D: 47,-39,30,-37,-51,-39,-26,-16
M: 47,5,30,-37,-51,-39,-26,-16
H: 47,-39,30,-37,-51,-39,14,-16
diff D: 47,-39,30,-36,-51,-39,-26,-16 => 3, -37
step -1: -39 => -40
step +1: -51 => -50
diff D: 47,-39,30,-37,-50,-39,-26,-16 => 4, -51
step -1: 30,-37,-51 => 29,-38,-52

N: 18,1,14,7,14
A: 18,1,14,-5,-4
S: 26,7,7,-7,14
L: 26,7,7,-7,-3
common A S:  => 14
common S A:  => 14
step -1: 14 => 13
perm: 14,7,14,18,1 => N
step +1: -5 => -4

W: 4,-6,47,3,18,-15,49,-1,-48,-50,-51,22,-32,-10,-46,-28,50,45,43,34,34,-49,26,-39,31,37,46,-25,-42,8,51,-28,46
Y: -5,-6,20,8,12,-2,23,3,-22,-21,-22,5,-11,-10,-21,-7,20,22,21,9,19,-18,9,-20,15,13,17,-14,-15,0,22,-17,23
R: 15,-15,9,-5,14,22,20,21,23,1,18,-16,13,-5,-12,7,-10,-20,2,3,47,18,-3,8,24,-21,-23,-20,23,-24,-11,22,-22
B: -36,39,12,40,15,-5,-7,-37,-4,-30,-37,29,-39,-32,-14,33,-33,-18,30,-40,36,17,29,-39,-26,37,5,7,-23,25,39,-22,23
G: 34,30,20,25,-34,-31,14,-1,35,-15,-21,-2,-7,-9,-20,29,28,24,-35,33,19,33,25,-15,7,-33,6,-26,-27,-30,-35,35,13
perm: -22,-22,-21,-21,-20,-18,-17,-15,-14,-11,-10,-7,-6,-5,-2,0,3,5,8,9,9,12,13,15,17,19,20,20,21,22,22,23,23 => Y
step +1: -2 => -1
q: 15,-15,9,-5,14,22,20,21,23,1,18,-16,13,-5,-12,7,-10,-20,2,3,47,18,-3,8,24,-21,-23,-20,23,-24,-11,22,-22 => R
diff Y: -5,-6,20,8,12,-2,23,3,-22,-21,-22,5,-11,-10,-21,-8,20,22,21,9,19,-18,9,-20,15,13,17,-14,-15,0,22,-17,23 => 15, -7
q: 34,30,20,25,-34,-31,14,-1,35,-15,-21,-2,-7,-9,-20,29,28,24,-35,33,19,33,25,-15,7,-33,6,-26,-27,-30,-35,35,13 => G
diff Y: -5,-6,20,8,12,-2,23,3,-22,-21,-22,5,-11,-10,-21,-7,20,22,21,9,19,-18,9,-20,15,13,17,-14,-14,0,22,-17,23 => 28, -15
diff G: 34,30,20,25,-34,-31,14,-1,35,-15,-21,-3,-7,-9,-20,29,28,24,-35,33,19,33,25,-15,7,-33,6,-26,-27,-30,-35,35,13 => 11, -2

mut: 18,11,6,9
Div: -34,-20,8,-27
Tepid: 11,-6,8,31
tesu: -6,-21,-20,6
faku: 17,-7,-6,-14
Feni: -34,-17,21,37
reze: 18,11,-2,9
common Div Feni:  => -34
diff Div: -34,-20,8,-26 => 3, -27
diff reze: 19,11,-2,9 => 0, 18
common tesu Div:  => -20
common mut Tepid:  => 11
step -1: 18,11,6 => 17,10,5
step -1: 8 => 7

fenub: -5,5,-2,7,14,-7,-16
nalog: 1,-5,7,-13,-18,5,16
gete: 8,-17,-10,12,-17,-7,-9
manad: -7,4,6,42,12,-8,-37
zuto: 9,-15,-10,23,-11,-6,-15
zik: -12,16,15,4,15,5,-7
biko: 4,-9,-3,13,-11,-11,10
mil: -11,2,13,0,-9,-6,0
sen: 19,-26,-14,8,-31,3,7
dasa: -9,0,3,16,2,-13,-26
Kos: -14,5,-18,-5,16,1,7
perm: -10,-7,12,-17,-9,8,-17 => gete
perm: -31,-26,-14,3,7,8,19 => sen
perm: -18,-13,-5,1,5,7,16 => nalog

gutes: -13,-12,9,-12,25,43,-19
zole: -14,-7,9,-7,20,40,-14
kigo: -18,0,-2,0,25,31,-15
Vufuv: -19,-4,-17,-4,27,40,-20
dab: -17,-3,-14,-3,17,44,-13
Nol: -15,1,-20,1,14,46,-10
peg: -13,-12,9,-12,25,31,-19
Tumem: -11,-8,26,-8,26,23,-14
lomo: -8,-10,22,-10,22,24,-18
diff gutes: -13,-12,9,-12,24,43,-19 => 4, 25
diff peg: -13,-12,8,-12,25,31,-19 => 2, 9

zozo: 15,14,3,9
ves: 49,40,7,9
Dirig: -9,-7,-8,-15
bogaz: -42,-33,24,15
zumak: 23,9,-22,-7
Lafi: 6,11,-25,-38
Bofe: -2,-10,-5,12
Semo: 45,36,-4,-8
rasu: -33,-29,9,6
gar: 0,-2,3,9
perm: -10,-5,-2,12 => Bofe
common Dirig Semo:  => -8
step +1: 15,14 => 16,15

Fifez: -38,32,-40,23,25,27,-37,-28,18,31,12,-30,23,-11,32,30,-4,0,-28,-31,26,-32,-39,31,-30,-28,22,17,-15,12
meno: 35,-36,36,-23,-25,-28,34,27,-18,-33,-19,24,-23,11,-34,-31,-13,-13,4,-9,-10,3,-5,-2,-9,-10,2,3,-12,4
fazoz: 4,-13,-10,4,-10,-24,-5,35,-36,34,-23,-2,-12,-28,3,-9,24,-13,3,11,-19,2,-31,-34,-18,-9,-25,-33,36,27
perm: 4,-12,3,2,-10,-9,-2,-5,3,-10,-9,4,-13,-13,-31,-34,11,-23,24,-19,-33,-18,27,34,-28,-25,-23,36,-36,35 => meno
step +1: -18,-9,-25,-33 => -17,-8,-24,-32
step -1: 36,-23,-25,-28 => 35,-24,-26,-29
perm: -10,-9,-9,-13,34,-34,3,-25,-23,-18,-2,-23,24,11,-5,2,36,-33,35,-12,-36,3,-19,4,27,-10,-13,-28,-31,4 => meno
diff fazoz: 5,-13,-10,4,-10,-24,-5,35,-36,34,-23,-2,-12,-28,3,-9,24,-13,3,11,-19,2,-31,-34,-18,-9,-25,-33,36,27 => 0, 4
diff meno: 35,-36,36,-23,-25,-28,34,27,-18,-33,-19,24,-23,11,-34,-31,-13,-13,4,-9,-10,3,-5,-2,-8,-10,2,3,-12,4 => 24, -9

tete: -6,-7,11,-16,-1,-10,-27,-16,5,-30,-26,-30,6,0,-32,5,-11,7,-18,-9,-1,15,3,-10,-26,-5,-17,-24,35,-27,-12,-34,15,5,13,16,-1,7,21,7,1,5,16,12,5,9,-10,-18,-1,-16
gik: -13,8,-13,14,4,0,-9,-6,-12,-22,-1,-11,13,8,-1,3,-18,0,-4,5,28,-18,10,-5,-6,-8,37,4,46,-14,-15,0,-4,17,7,5,12,13,10,17,6,-19,12,5,-1,-8,-3,-23,18,8
baror: -3,-11,13,0,-2,-14,-9,-8,10,-10,-13,-12,-8,-3,-33,6,2,5,-19,-1,-11,4,-16,1,-16,8,-18,-25,15,-4,-10,-23,16,7,8,18,-6,-10,13,12,-2,-3,2,10,2,11,-7,-9,1,-16
tob: 9,-5,4,-4,-1,1,18,11,6,27,12,20,-13,-2,8,-3,16,-3,6,1,-16,37,-12,9,13,-1,-13,4,-36,22,11,13,-1,-8,-7,-6,-7,-15,-13,-8,-4,3,-14,-6,-2,3,6,19,-6,1
diff tete: -6,-7,11,-16,-1,-10,-27,-16,5,-30,-26,-30,6,0,-32,5,-12,7,-18,-9,-1,15,3,-10,-26,-5,-17,-24,35,-27,-12,-34,15,5,13,16,-1,7,21,7,1,5,16,12,5,9,-10,-18,-1,-16 => 16, -11
q: -3,-11,13,0,-2,-14,-9,-8,10,-10,-13,-12,-8,-3,-33,6,2,5,-19,-1,-11,4,-16,1,-16,8,-18,-25,15,-4,-10,-23,16,7,8,18,-6,-10,13,12,-2,-3,2,10,2,11,-7,-9,1,-16 => baror
diff tete: -6,-7,11,-16,-1,-10,-27,-16,5,-30,-26,-30,6,0,-32,5,-11,7,-18,-9,-1,14,3,-10,-26,-5,-17,-24,35,-27,-12,-34,15,5,13,16,-1,7,21,7,1,5,16,12,5,9,-10,-18,-1,-16 => 21, 15
q: -6,-7,11,-16,-1,-10,-27,-16,5,-30,-26,-30,6,0,-32,5,-11,7,-18,-9,-1,15,3,-10,-26,-5,-17,-24,35,-27,-12,-34,15,5,13,16,-1,7,21,7,1,5,16,12,5,9,-10,-18,-1,-16 => tete
diff baror: -3,-11,13,0,-2,-14,-9,-8,10,-10,-13,-12,-8,-3,-33,6,2,5,-20,-1,-11,4,-16,1,-16,8,-18,-25,15,-4,-10,-23,16,7,8,18,-6,-10,13,12,-2,-3,2,10,2,11,-7,-9,1,-16 => 18, -19
perm: 11,-14,-16,-2,13,-1,-13,-13,27,-6,-6,-36,6,19,9,20,-7,-8,22,18,-3,4,13,-12,12,6,-3,-2,-1,3,4,-7,1,9,-8,16,-6,11,1,6,-5,1,-1,3,-4,-13,8,-4,37,-15 => tob
step -1: -7 => -8

